In the rows, 128 means zero.
which system made each run
seq 1, Z (8 x 26)
[[156 122 140  60  63 137 123 123  73 178 110 117  92 148 122 151 160  97
   98 107 113 107  90  97 128 126]
 [108 114 168  72  78 132 143 124  52 158 118 106  92 145 160 118 162 122
  121  82 110  77 121 100 125 116]
 [ 82  95 169  70  85 121 172  91  57 156 128 114 130 101 118  83 157 146
  139  86 156  97 117 114 122  94]
 [115  73 148  77  80 151 151  75  85 182 119 128 136 103  67  97 178 141
  105  78 165 131  83 147 129 126]
 [141  84 164  74  94 161 109 105  97 189 121 116  97 141  85 130 187 125
   94  46 108 115  73 167 128 157]
 [129 126 208  42 106 113 111 129  84 167 130 101  80 140 121 123 150 143
  129  34 114  73  88 163 123 128]
 [126 134 192  20  85  92 147 112  63 173 126 120 102  88  88 106 123 162
  130  92 192  73  90 133 128  98]
 [152  96 145  48  55 128 136  86  44 207  89 142 111  80  59 120 160 129
   95 116 173  91  71 104 144 127]]
seq 2, Z (8 x 26)
[[133 139 131  80 120 126 138 118  86  94 120 118 145 119 148 140 123 111
  163 107 135 115 115  94 123 117]
 [134 108 116 107 112 150 159 109 101 130 115 125 156 115 150 142 156 121
  126 131 176 108 110 124 120 127]
 [120  89 131 145 130 172 129 116 101 145 111 130 131 123 139 122 170 140
  109 110 138  92 127 144 135 158]
 [105  99 160 144 149 120 117 117 117 144 114 121 117 106 127 114 149 135
  144  86 105 102 125 163 129 144]
 [123 122 160 107 133  86 131 123 146 158 132 122 115 102 105 121 126 137
  136 114 149 126 107 175 118 115]
 [150 137 140 102 109 119 118 137 135 171 129 137 103 121  85 128 117 148
   97 142 153 119 112 147 132 126]
 [147 138 136 109 108 121 104 138  97 154 110 134  93 124 103 133 120 119
  111 129  91 115 121 101 145 133]
 [124 130 142  99  99  93 138 126  96 139 117 114 105 125 148 136 133  95
  142 120  94 121 124  96 121 106]]
seq 3, N (8 x 26)
[[135 170 118 125 126 172 107 169  98  75 137 115 113 208 203 152 117 112
  129 112  72 105 162  64 133 136]
 [103 151 112 114 148 132 155 117 112  33 140 111 187 140 192 130 110 100
  200 104 122 147 143  78 112 103]
 [122  98  65 152 126 171 182  94 157  88 139 125 207 132 161 141 155 109
  139 153 188 178 127 129 106 119]
 [136  85  87 213 165 202 125 136 166 127 122 132 147 154 172 156 179 120
   92 141 121 126 141 171 125 184]
 [123 134 146 192 214 119  88 155 181  93 128 115 120 135 169 145 126 125
  164  92  71 116 145 186 123 169]
 [136 173 128 133 179  69 121 146 216  83 159 131 152 110 110 136  63 136
  172 149 152 179 132 170 113 104]
 [171 164  66 158 132 137 119 151 186 116 137 165 147 127  89 149  79 135
   95 228 172 172 140 109 137 126]
 [163 146  79 201 138 133  88 161 127 129  87 148  98 137 161 170 119  80
  108 195  52 126 154  73 150 161]]
seq 4, D (8 x 26)
[[169 176 121  70 120 124 120 155 140  95 145 113 130 163 155 176 102 101
  141 120 138 137 107 117 108 116]
 [145 168 114 108 130 171 124 155  99  91 130 142 136 148 150 136 101 155
  116 155 168  87 145  83 140 135]
 [112 115  93 175 135 153 137 116  87 100 102 148 150 108 151 117 130 122
  135 164 112 114 162  71 148 139]
 [111  96  97 188 134 117 160 112 155 135 120 121 148 117 167 134 156  93
  133 162 119 157 144 138 111 120]
 [117 115 133 156 148 133 141 143 195 140 166 121 129 151 136 123 137 149
  106 133 156 147 142 192 111 122]
 [117 143 150 134 164 148  92 140 158 106 153 146 126 136  74  98 101 177
  126  99 122 140 140 155 141 143]
 [155 152 112 120 141 121  84 122 136 103 109 146 135 111  77 138  99 105
  155 115  89 170 106 104 140 143]
 [185 153  95 112 117 116 110 150 144 127 113 123 119 144 154 193 121  73
  124 153 111 141 104 112 118 134]]
seq 5, V (8 x 26)
[[173 144 136  84  89 107 115 151 120 176 119 115  80 147 140 170 135  95
  100 138 111 113  99 122 120 126]
 [121 161 166 100 125 117 126 163  86 133 128 125  88 133 158 116 104 162
  118 136 145  50 154 108 133 117]
 [ 94 126 138  99 114 135 157 103  71 108 129 143 154  94  99  81 112 164
  146 130 175 109 142  84 137 102]
 [127  79  98 111  71 155 155  74  90 159 107 131 153 115  96 123 174 100
  112 119 134 161  97 104 129 123]
 [135  89 149 131 100 150 117 133 106 187 112 106  78 159 160 148 189  99
   89  92  78  95 113 154 124 153]
 [101 134 206 106 158 120 118 153 109 132 144 108  92 132 151 105 133 180
  137  68 134  54 137 177 125 136]
 [122 135 152  65 137 129 141 101 112 111 138 143 166  77  62  96  99 185
  152 101 219 118 102 150 133 117]
 [184 104  87  86  84 146 116  86 100 171  86 153 145  89  56 154 147  94
  104 144 152 152  62 108 141 150]]
seq 6, D (8 x 26)
[[119  95  95 210 132 125 128 124 179 137 126 113 126 154 156 145 167  62
  124 133  35 196 139 141 113 137]
 [126 159 147 128 155 116 133 170 225 102 187  97 122 195 174 148 113 130
  129 110 130 162 140 192  88 109]
 [132 193 139 100 165 162  92 164 159  60 172 160 144 151  68  96  51 208
  130 122 172 135 152 124 144 131]
 [166 154  64 148 134 164  75 114 104  82  89 177 162 104  57 136  92 105
  145 151  87 176 118  44 162 163]
 [184 129  55 179 121 131 119 139 153 126  94 111 130 160 211 215 154  25
  128 171  69 160 112 104 108 150]
 [118 162 137 170 171 129 149 201 192 100 173  98 108 194 252 155 111 144
  110 165 154  82 185 176  98 114]
 [ 70 172 142 173 188 137 125 157 149  55 170 167 155 111  86  44  42 232
  145 161 171 121 211 112 151 105]
 [134 119  45 191 126 139 101  84 151 107 105 186 175  80  10 105  98 103
  140 182  83 246 127  66 159 135]]
seq 7, C (8 x 26)
[[105 114  89 202 149  90 151 112 130  94 105 115 148 109 193 138 133  59
  180 152  57 164 152  91 115 114]
 [123 117  89 192 152 120 164 135 223 115 159 121 161 145 168 145 131 116
  123 178 160 180 151 179  96 111]
 [111 128 104 199 169 194 109 146 176 102 157 164 151 143  82  90 108 201
   91 155 158 143 175 150 147 152]
 [123 141  99 175 168 158  71 114 126  72 108 165 156 108  61 101  98 130
  162 112  66 177 139  83 160 161]
 [184 162  72 137 152 116  93 135 180  76 114 126 159 136 135 196 105  54
  170 137  83 202  95 111 115 141]
 [177 182  88 160 168 165 112 189 192  82 148 129 134 183 192 186  96 127
  106 184 154 121 152 138 118 150]
 [100 164 106 203 179 158 113 164 113  66 125 160 138 125 157  99  76 177
  134 189 128  88 209  71 157 137]
 [109 122  71 212 145  89 134 100 123  89  94 154 163  68 115 114  99  88
  175 194  74 183 163  56 147 114]]
seq 8, Q (8 x 26)
[[173 158 141 113 147  98 120 172 132 153 110 117  88 121 187 181 116 126
  114 169 167  54 119 155 118 139]
 [111 128 136 155 134 104 142 137  70 150  87 146 104  74 161 110 113 151
  125 189 153  42 163  93 147 125]
 [ 94  99 108 173  98  74 160  93 100 156  97 140 129  72 111  98 131  99
  142 181  96 157 148  79 136  98]
 [104  97 117 165  89  99 158 122 183 172 151 112 110 163 131 121 159  91
  102 141  82 200 139 150 105  94]
 [ 92 132 167 143 136 163 120 165 167 129 184 115  96 203 138  95 133 175
   93  90 105 127 168 165 118 121]
 [107 170 152 106 155 155 100 143 111  61 154 150 142 142  86  82  72 193
  150  92 129 120 156  97 155 127]
 [171 164  77  79 107 135 116 110 119  78 121 148 174 119  80 150  87  98
  156 137 138 189  94  65 134 117]
 [187 124  82 102  91 160 125 131 133 137 116 105 131 175 180 207 168  57
  109 127 120 145  85 123 109 145]]
seq 9, V (8 x 26)
[[107 126 152 114 144 122 151 124 139 109 142 107 144 137 164 125 136 136
  151  97 148 120 129 158 109 115]
 [139 122 116 126 141 162 133 122 155 126 138 142 156 122 104 127 131 158
  113 133 191 129 116 162 127 141]
 [154 122 107 146 137 151  86 124 121 133 100 149 127 109  91 141 130 117
  121 126 104 133 113 124 148 164]
 [139 133 141 128 138  82 117 133 123 132 105 110 104 112 156 152 129  83
  157 119  77 122 118 125 123 129]
 [118 140 148 121 136  87 159 145 144 134 143 113 116 118 164 128 115 143
  133 158 167 102 143 153 109 102]
 [117 129 117 145 128 147 135 124 134 130 136 156 141 111  86  94 109 177
  103 166 175 129 148 124 144 125]
 [129 115 106 143 107 138 109 106 112 135 110 145 131 121  80 117 131 103
  127 121  75 171 120  89 144 133]
 [130 127 139 114 106 100 132 139 135 143 131  96  96 163 170 154 149  77
  133 106  68 142 121 126 108 112]]
seq 10, C (8 x 26)
[[121  94 108 102  65 112 173  85  92 158 110 118 141 117 133 129 164  82
  129 135 129 154 106  90 114  98]
 [123  80 132 127 101 166 154 119 138 170 137 103 122 167 166 145 197 112
   88 101 133 127 115 171 106 137]
 [ 84 107 177 121 154 163 138 125 121 117 153 113 132 146 143  90 153 180
  132  60 149  90 141 177 119 133]
 [108 119 152  78 136 115 140  93  94 112 125 136 160  69  75  94 112 160
  167  92 179 122 105 134 135 116]
 [181 108 112  78  95 126 120  96 102 170  88 139 135  85  85 164 149  95
  117 126 158 129  60 132 132 146]
 [166 117 152 115 131 137  97 154 118 176 105 105  77 150 173 176 164 103
  100  98 101  68  98 171 123 169]
 [ 99 149 205 102 156  79 133 162 116 127 140 100  88 122 177 112 112 165
  151  95 134  52 151 161 118 106]
 [103 134 157  78  96  58 168 108  96 156 127 137 125  63  82  82  90 158
  139 164 192 113 128 108 131  68]]
seq 11, F (8 x 26)
[[137 144 145 109 167 122 116 133 139  92 132 122 144 115 136 142 109 140
  162  95 144 111 115 158 122 138]
 [152 149 113 117 147 114 132 132 132 111 119 139 149  92 128 147 101 135
  143 166 181 114 122 124 128 128]
 [152 127 101 152 130 110 118 129 115 142  93 141 120  90 131 152 124 101
  126 179 116 114 126 108 139 140]
 [119 118 141 150 130  81 128 132 119 151 108 114  96 112 156 133 136  96
  140 136  76 115 136 126 124 122]
 [ 94 127 159 133 123  90 152 140 141 144 149 116 104 133 142 101 122 147
  128 138 128 123 154 143 119  94]
 [108 132 123 136 113 142 135 130 144 133 149 147 129 136  88  92 108 163
  100 153 147 148 153 118 138 110]
 [142 125 105 133 106 154 103 124 136 134 126 140 127 146  86 129 127 113
  109 120  88 172 119 108 139 138]
 [145 134 135  99 118 137 113 138 138 126 135 106 115 169 147 155 144  95
  130  84  93 143 105 140 113 132]]
seq 12, F (8 x 26)
[[108 107 137 122 111 121 152 117  92 137 116 108 118 127 170 129 159 105
  139 113 111 110 133 112 118 115]
 [ 90  98 142 139 123 137 161 114 122 138 136 121 140 126 143 100 152 152
  118 123 155 114 144 149 119 117]
 [110 102 126 154 137 156 127 109 135 135 128 148 144 115  86 100 136 159
  115 124 147 138 132 147 140 141]
 [143 119 127 127 142 131  96 117 146 131 121 134 131 113  82 130 129 122
  135 101 108 155 103 150 134 148]
 [157 144 144  93 138 111 111 142 147 130 128 118 116 128 127 154 117 117
  136 108 133 121  98 161 119 133]
 [144 155 137  99 132 123 125 149 115 125 124 132 116 122 141 141 105 148
  125 147 165  86 128 123 128 126]
 [130 132 118 127 116 125 132 123  83 128 104 143 128  98 123 121 115 126
  131 157 130 106 137  81 144 122]
 [121 102 122 133 101 106 146 104 106 156 105 124 124 106 131 129 153  90
  137 131  99 141 121 109 125 115]]
seq 13, Q (8 x 26)
[[137 133 143 121 170 130  94 127 167 102 139 122 139 129 103 137 120 132
  156  72 109 150 105 177 122 148]
 [169 162 132  97 158 127 104 150 159 112 136 136 134 117 111 154  94 149
  131 134 178 113 105 166 127 144]
 [174 146 114 112 127 134 105 143  98 140  98 147 116 102 119 157 112 131
  112 165 152  85 112 108 145 154]
 [144 120 120 140 116  91 127 121  91 153  84 123 108  94 159 155 139  80
  137 153  90 103 121  98 134 132]
 [105 109 139 156 123  76 169 127 135 154 125 106 112 114 178 129 144 104
  137 153 120 120 145 143 106  97]
 [ 84 109 141 160 125 131 155 128 142 145 149 133 123 132 129  84 130 168
  104 151 152 120 168 145 129 106]
 [102 121 129 149 118 149 112 122 128 129 139 152 125 134  69  83 117 155
  113 121 101 155 150 112 148 123]
 [138 144 125 110 116 123 103 131 152 115 140 125 124 157  94 132 114 103
  137  98  78 184 115 117 126 118]]
seq 14, N (8 x 26)
[[129 104 145 101 127  84 151 100 129 161 112 121 141  67 107 125 141 127
  146 123 182 122  92 175 116 115]
 [131 102 143 127 117 127 134 125 127 191 121 142 105  97  93 112 140 164
   85 152 179  92 119 168 137 134]
 [119 117 164 137 133 120  94 133  94 167 106 144  81  99  83 101 123 155
  111 117  97  84 134 136 157 149]
 [126 133 169  79 104  73 116 117 105 158 120 126  99 100  80 112 114 120
  145  99  99 132 104 123 132 107]
 [136 136 148  55  71 108 151 127 109 168 141 125 108 129  93 119 123 137
  101 132 167 127 107 119 120  92]
 [121 122 144  95  90 164 131 128  63 156 118 140 106 131 110 106 141 158
   94 123 145  82 135  91 144 128]
 [106 101 152  99 110 139 124  99  54 140 102 124 119 107 117 104 156 124
  144  74  98  99 116 100 142 134]
 [117  97 160  69  95 117 152  96 102 160 127 108 132 114 118 119 163 120
  138  73 149 124  87 155 111 111]]

runs to name
seq 15 (2 x 26)
[[119 101 154 179 175 162  91 139  99 143  97 142 102 105 133 115 147 164
  111 114 107  51 147 158 157 186]
 [104 118 158 156 165  43 128 111 123 131  98 118 120  55 133 118 118 103
  190 120  83 121 128 143 128 121]]

D
seq 16 (2 x 26)
[[119 117 146 129 156  77 140 112 137 118 118 108 137  88 150 136 129 100
  178 105 115 133 113 159 113 120]
 [141 122 125 132 132 103 146 131 173 158 134 127 132 107 125 140 125 137
  112 162 186 133 117 179 115 118]]

V
seq 17 (2 x 26)
[[101 114 118 132 126 174 116  95  84  93 121 153 162 111  74  80 124 149
  145  96 114 147 136  82 154 137]
 [162 112  90 115 122 130 120  93 127 112  99 121 165 116 127 170 151  61
  162 100 103 176  75 118 117 145]]

C
seq 18 (2 x 26)
[[157 155 117  85 120 207 101 147 102 100 139 143 134 174 117 139 120 157
   98 110 154 105 122 101 142 155]
 [142 137 113 106 133 166 112 115  68  85  98 131 151 120 146 149 133 108
  159  97 111 103 112  78 140 154]]

V
seq 19 (2 x 26)
[[ 76 138 170 111 123 126 157 140 128 117 176 122 118 152 132  74 109 183
  122 117 155 113 171 131 124  90]
 [105 117 110 126 112 180 122 101 111 102 140 160 162 133  55  77 120 163
  120 112 135 166 139  92 152 128]]

N
seq 20 (2 x 26)
[[128 163 129  87 131 116 129 128 116  79 140 128 150 124 116 124  90 130
  165 114 135 144 128  92 126 104]
 [162 136  85 108 100 140 142 122 110 126 112 137 147 121 132 156 128 103
  117 169 158 136 112  92 126 122]]

C
seq 21 (2 x 26)
[[109 101 127 170 121  96 115 103  66 149  73 134 105  80 129 115 146  87
  150 135  43 117 137  74 152 141]
 [ 98  97 145 136 102  69 177 110 149 163 136  87 114 132 174 131 165  73
  145 118  96 163 122 150  89  83]]

Z
seq 22 (2 x 26)
[[146 140 156 114 145  60 128 145 190 168 135 122 103  92 103 137 104 142
  123 151 171 128 108 206 112 112]
 [140 156 138 132 132 110 110 160 142 158 133 162  98 103  72 107  79 183
   90 191 166 104 151 129 151 124]]

N
seq 23 (2 x 26)
[[105 137 147 112 171 126 140 115  99  72 125 130 167  85 140 109 105 161
  184 108 173  91 135 127 129 128]
 [152  98  93 134 139 128 141  93 133 138  99 144 173  63 103 145 137 119
  134 156 194 132  92 155 127 146]]

Z
seq 24 (2 x 26)
[[167 123  81 191 137 107 116 137 124 161  78 150 114  75 138 164 122  94
  110 219 119 108 135 108 146 151]
 [120 117 128 222 160  98 105 158 166 154 113 123  79 134 170 142 131 102
  117 164  47 124 166 151 131 146]]

C
seq 25 (2 x 26)
[[146 155 102 124  88 157 101 148 139 135 145 154 107 173  73 120 101 136
   85 152 101 171 142  83 143 118]
 [136 159 110 115 112 143 101 136 105  88 129 124 123 170 138 141 113  92
  148 106  53 162 134  60 133 126]]

Z
seq 26 (2 x 26)
[[104 138 152 142 122 125  80 136 147 131 147 144  91 155  52  87 107 140
  122  87  33 183 144 117 147 127]
 [163 172 128  52  83 120 102 144 151 121 158 116 109 187  91 148 102  97
  123  95  92 192  97 105 118 101]]

N
seq 27 (2 x 26)
[[123 141 147 110 113 159 131 156 136 130 156 111 106 190 165 134 142 141
   99 109 127 111 141 137 115 123]
 [106 143 130 122 132 179 132 135 101  87 147 139 142 155 128  99 116 169
  124 115 144 112 157  94 139 127]]

F
seq 28 (2 x 26)
[[144 138 140  52 119 169 153 133 128 112 157 109 153 162 159 149 141 151
  121  94 216 100 100 161 103 125]
 [123 118 143  97 129 174 140 118  51 127 107 141 142  97 129 110 141 177
  121 123 197  47 126 110 143 150]]

C
seq 29 (2 x 26)
[[ 73 152 145 154 167 129 137 140 113  47 145 121 150 144 178  94  99 151
  182 101  96 117 183  90 130 106]
 [120 130  78 129 119 101 175  91 136  91 126 144 196  77 109 119 100 114
  165 181 185 185 128  92 120  90]]

C
seq 30 (2 x 26)
[[161 157 173  69 142  88  99 159 169 144 145 104  91 146 129 160 110 126
  135  82 127 118  89 191 110 126]
 [153 186 163  57 130 114  94 159  91 113 127 140 103 116  95 126  72 169
  136 119 153  78 121 101 145 123]]

D
seq 31 (2 x 26)
[[ 95 114 113 154 120 184 142 125  77  98 123 128 140 159 181 112 150 130
  125 121 105 100 164  77 139 136]
 [ 77  94 134 150 149 139 157  94 114  91 130 119 171 112 148  94 147 127
  172  90 122 139 141 130 121 121]]

Z
seq 32 (2 x 26)
[[128 125 139  88 114 112 123  97  39 125  82 140 134  64 104 113 120 124
  162 119 129  89 112  70 150 130]
 [129  84 129  95  85  79 172  80  95 184  95 115 135  69 125 136 169  84
  140 133 150 129  84 130 113 104]]

F
seq 33 (2 x 26)
[[174  78 118 131 103 124 115 108 127 214  83 129 101  97 101 170 181  88
   85 138 122 122  71 174 130 166]
 [130 130 198 133 146  78  92 164 108 186 100 118  45 106 143 132 130 140
  115 112  77  45 133 170 140 151]]

V
seq 34 (2 x 26)
[[109 123 106 131 108 117 144 101 120 119 127 151 157  92  72  92 107 135
  139 154 145 171 136  89 137  98]
 [159 104  81 141  97 158 114 109 137 149 110 136 136 140 103 155 158  84
  104 136  95 179  98 118 131 147]]

C
seq 35 (2 x 26)
[[156 158 135 130 143 114  75 158 177 141 141 148  97 132  57 126  84 149
  110 138 110 153 126 156 143 139]
 [172 184 135  97 121 106  87 176 135 127 127 134  82 149 116 160  82 121
  116 149  96 119 125 103 137 130]]

Q
seq 36 (2 x 26)
[[123 130 112 148 172 145 115 109 145  90 128 167 180  76  57  98  90 180
  146 142 180 145 130 142 151 146]
 [192 124  78 159 153 132  80 120 169 131  90 147 144  98  94 183 131  79
  131 142 105 169  83 151 134 180]]

Z
seq 37 (2 x 26)
[[104 129 162 119 133 120 131 138 110 117 132 107 109 145 168 122 134 128
  144  87  95 100 141 132 122 122]
 [111 142 140  91 122 102 153 116 114 108 136 127 148 102 119 108 107 141
  159 125 165 131 126 114 121  94]]

D
seq 38 (2 x 26)
[[155 173 115 131 131 130 117 170 146 120 138 138 106 156 141 148  93 138
  103 180 135 115 149 108 130 125]
 [123 156 107 152 138 122 119 142 103  92 114 140 127 121 150 127  97 117
  147 161  95 119 164  66 141 123]]

N
seq 39 (2 x 26)
[[124 115 125 114 151 148 158 109 103  98 118 120 170 103 174 139 147 130
  156 119 188  92 114 143 117 140]
 [134  84 105 157 145 159 134 101 118 144  99 144 159  85 125 133 161 132
  117 142 174 105 113 158 136 160]]

V
